500 stands for zero in the data rows.
Here are some points:
[435 406 396 382 345 347 321 310 283 290 346 439 526 676 759 773 746 673
 586 526 503 459 440 469]
[449 433 433 437 431 485 520 564 625 701 727 762 739 714 669 596 555 512
 489 481 484 471 488 467]
[425 455 489 485 522 592 666 752 759 778 758 712 677 596 550 511 483 443
 436 419 433 444 445 495]
[441 429 462 492 518 564 626 642 678 692 694 662 614 569 521 471 462 454
 437 455 451 482 482 454]
[450 417 382 407 444 431 482 533 639 661 665 579 503 464 402 405 376 421
 435 436 429 451 452 449]
[439 419 399 383 376 365 345 373 422 495 590 683 736 757 730 658 603 537
 499 489 464 459 470 472]
[462 444 439 462 499 495 541 564 623 680 743 769 798 824 790 752 682 663
 616 585 541 527 503 454]
[452 453 531 558 587 708 779 839 829 805 698 645 526 476 439 398 432 405
 409 430 474 453 476 490]
[402 412 421 411 437 522 647 764 795 716 569 456 369 336 353 367 411 401
 425 418 444 468 462 483]
[444 408 386 384 359 338 295 274 283 290 339 451 563 695 754 739 651 584
 516 485 469 438 460 468]
[469 446 365 383 398 320 293 246 258 227 232 234 314 325 345 387 371 458
 502 541 581 612 614 607]
[431 413 397 388 385 340 338 323 321 345 407 445 508 549 568 573 551 538
 513 497 471 487 473 465]
[858 855 847 835 803 697 611 504 447 376 360 330 331 361 363 383 380 407
 432 440 443 466 452 461]
[495 469 459 503 540 552 584 579 660 723 772 787 812 799 767 716 653 625
 593 585 545 524 509 433]
[878 859 803 758 695 575 477 382 338 299 285 282 304 338 348 366 379 408
 434 446 446 455 473 452]
[480 507 471 513 548 572 619 641 704 743 784 770 810 759 725 673 591 590
 541 493 489 465 454 464]
[431 442 387 379 356 328 303 273 259 252 253 281 346 376 464 545 587 634
 631 587 554 500 475 491]
[462 441 466 517 565 656 695 746 801 812 761 709 583 533 471 418 430 405
 438 462 499 467 475 456]
[389 370 441 380 361 343 335 323 298 324 424 550 690 766 785 709 624 507
 458 458 427 478 486 493]
[422 396 439 462 568 679 809 758 585 421 334 287 319 353 367 390 390 417
 415 428 412 471 480 458]
[420 393 397 376 325 359 309 307 282 300 308 384 389 489 560 585 643 614
 577 568 547 487 494 477]
[547 631 732 799 837 790 699 572 455 360 315 289 316 329 351 378 396 415
 424 436 423 459 472 475]
[401 405 414 387 379 330 361 357 361 382 435 482 562 595 605 625 590 579
 525 496 452 478 483 477]
[554 615 632 693 744 765 790 774 713 665 620 561 517 498 466 444 439 454
 442 445 434 452 471 452]
[477 472 586 576 596 698 717 767 759 769 743 731 672 632 608 554 565 479
 467 474 481 488 480 489]
[860 880 922 854 777 747 623 552 454 413 343 346 318 321 353 358 430 383
 410 459 473 461 495 478]
[855 861 866 812 741 691 588 518 426 359 311 306 311 320 350 376 420 441
 430 444 437 430 465 474]
[418 419 404 391 358 347 355 362 366 415 487 582 701 789 834 840 804 752
 666 573 544 499 469 506]
[431 407 391 394 400 444 530 638 741 780 749 634 482 422 394 368 396 413
 426 438 463 465 454 463]
[444 429 395 389 388 318 316 260 249 231 271 257 316 338 364 389 388 470
 505 575 611 669 661 622]
[479 498 561 582 620 685 735 776 784 802 793 785 705 682 643 577 561 502
 481 492 491 482 488 472]
[446 442 397 393 357 341 317 290 251 268 259 284 337 420 546 681 790 823
 791 698 629 517 463 487]
[463 432 426 458 481 518 563 608 671 707 714 697 645 604 541 498 451 458
 456 458 465 458 459 451]
[440 434 384 396 362 338 287 249 267 270 262 289 276 319 335 356 378 425
 471 524 589 615 667 643]
[417 400 418 394 411 425 464 547 645 740 814 826 750 681 588 503 476 422
 433 452 449 479 473 468]
[408 387 410 391 402 453 559 690 775 771 670 538 425 369 367 376 419 409
 416 434 428 456 467 480]
[406 414 405 381 346 336 309 302 274 260 255 284 316 379 482 621 760 843
 866 806 715 607 541 544]
15 more points follow, each with its number after it:
[428 477 539 576 643 778 821 838 763 671 571 483 400 357 385 372 422 394
 417 430 456 465 451 490] 0
[936 924 851 795 711 614 517 420 365 314 306 299 306 324 349 367 384 430
 440 455 449 447 469 451] 1
[428 401 379 380 389 318 309 261 261 243 267 276 305 341 351 382 392 438
 467 517 537 622 668 629] 2
[475 442 473 522 584 618 660 699 774 779 761 735 669 623 545 502 470 465
 469 468 466 470 484 442] 3
[430 453 472 496 536 599 642 702 704 674 624 565 527 471 442 444 433 443
 440 429 424 424 439 495] 4
[443 447 455 459 471 514 544 603 645 695 715 752 743 737 703 649 621 558
 530 505 495 466 474 494] 5
[471 449 343 383 407 303 281 226 259 235 236 242 307 340 343 420 450 599
 655 619 553 491 470 422] 6
[441 461 518 494 494 610 617 708 719 768 756 805 761 745 741 683 695 576
 559 522 533 486 482 523] 7
[523 552 615 656 687 755 759 777 734 717 651 629 561 520 495 462 492 443
 448 465 480 446 467 484] 8
[452 492 532 556 591 630 699 742 744 759 763 763 741 712 667 629 598 545
 510 478 462 470 476 493] 9
[486 495 522 575 632 672 723 734 755 737 716 646 585 547 490 458 424 439
 435 458 437 470 481 448] 10
[439 396 392 398 393 327 315 259 263 248 272 260 319 348 355 414 441 538
 591 636 636 667 624 546] 11
[421 381 426 383 340 357 325 317 282 267 258 293 282 308 344 366 420 414
 442 513 567 619 648 624] 12
[395 387 421 374 329 352 331 318 279 279 271 300 281 319 353 368 427 448
 497 561 619 676 676 587] 13
[445 422 406 381 352 347 298 289 262 264 244 280 286 306 344 369 427 464
 529 616 658 625 616 560] 14
Which two of these numbered points are nearest to each point below, ignoring the 3 directions in which the first points spread most? Their numbers follow each, nearest first.
[443 449 470 468 470 531 558 620 659 703 730 766 791 769 758 728 688 641
 587 541 509 488 489 513] > 9 7
[412 430 401 382 367 327 332 302 253 236 274 253 318 324 356 416 403 452
 495 561 628 708 659 637] > 13 12
[418 432 406 382 333 346 318 305 261 267 256 288 276 295 346 368 423 453
 502 577 646 645 652 621] > 13 14
[458 438 470 520 583 637 729 777 807 800 782 711 620 573 503 457 427 437
 432 437 447 474 463 457] > 10 3
[452 423 366 373 376 320 296 264 265 239 233 239 310 325 335 382 390 462
 473 500 513 571 633 627] > 2 12
[413 399 446 382 337 358 325 321 275 276 261 290 284 307 357 359 420 392
 429 485 582 619 646 660] > 12 2
[418 425 398 393 403 452 557 689 761 746 665 525 417 375 370 379 395 425
 425 427 439 438 435 480] > 4 5
[429 430 412 393 381 377 387 406 430 496 557 648 726 765 794 782 751 684
 624 567 537 501 492 490] > 5 9
Now 15 new points, numbered from 0 again:
[450 466 505 542 602 644 684 692 641 575 512 435 412 387 381 408 393 420
 427 429 424 440 451 478] 0
[417 414 392 388 385 388 404 433 471 531 602 673 727 761 748 716 666 616
 561 495 486 473 458 470] 1
[462 439 383 428 475 394 432 403 478 514 604 615 708 724 693 696 602 630
 583 554 478 507 488 439] 2
[461 433 383 391 390 339 298 272 261 250 253 268 286 329 344 368 385 428
 487 539 613 626 631 614] 3
[430 394 404 378 347 364 303 295 274 270 242 274 287 308 349 381 478 515
 582 641 665 615 599 558] 4
[437 422 418 391 363 352 302 273 273 272 266 285 291 312 350 363 406 432
 510 597 654 619 570 524] 5
[462 483 467 497 545 564 599 649 678 714 747 747 752 744 705 669 621 592
 553 526 492 473 474 466] 6
[386 409 433 364 331 341 333 330 282 259 243 263 336 347 477 631 779 846
 841 750 619 566 505 522] 7
[442 438 382 387 392 310 307 253 255 228 254 232 334 327 346 404 377 463
 491 537 565 629 618 605] 8
[543 571 586 666 745 759 770 754 731 668 629 548 509 478 442 436 408 439
 444 452 434 438 449 464] 9
[421 446 476 497 526 593 662 722 730 715 674 632 581 520 481 468 445 449
 435 423 420 429 450 497] 10
[396 396 475 394 383 417 443 494 504 558 608 714 787 800 864 854 859 739
 687 630 581 562 543 553] 11
[440 411 383 380 371 355 308 285 269 260 262 280 288 365 455 572 704 741
 703 615 537 476 462 462] 12
[905 896 834 774 673 570 490 380 341 309 289 290 318 317 344 364 374 420
 427 437 463 474 479 449] 13
[463 440 457 494 534 542 586 614 663 701 753 752 780 773 717 690 626 594
 546 528 479 485 471 466] 14
The same question for these:
[601 712 736 770 796 796 772 717 606 522 451 398 399 358 385 396 415 426
 431 410 413 438 461 492] > 0 9
[502 530 577 622 680 728 752 753 739 686 637 579 522 485 463 445 426 437
 445 443 436 462 462 466] > 9 0
[415 430 398 389 344 331 312 284 267 260 255 280 287 309 340 372 406 455
 515 572 628 623 582 543] > 5 3
[874 862 768 721 673 527 449 365 324 277 279 271 310 334 348 378 373 427
 438 452 436 445 456 446] > 13 1
[423 430 397 378 360 342 285 273 273 261 241 274 293 323 365 408 488 541
 623 657 660 614 596 562] > 4 5
[875 859 805 742 627 572 476 404 335 313 287 306 275 317 345 353 397 409
 417 440 481 452 468 474] > 13 1
[434 412 411 410 417 445 477 527 583 603 597 571 531 468 437 430 416 430
 438 439 432 443 463 482] > 1 2
[408 420 402 373 338 326 326 303 265 254 256 278 335 411 556 707 794 816
 701 572 492 475 478 474] > 12 0
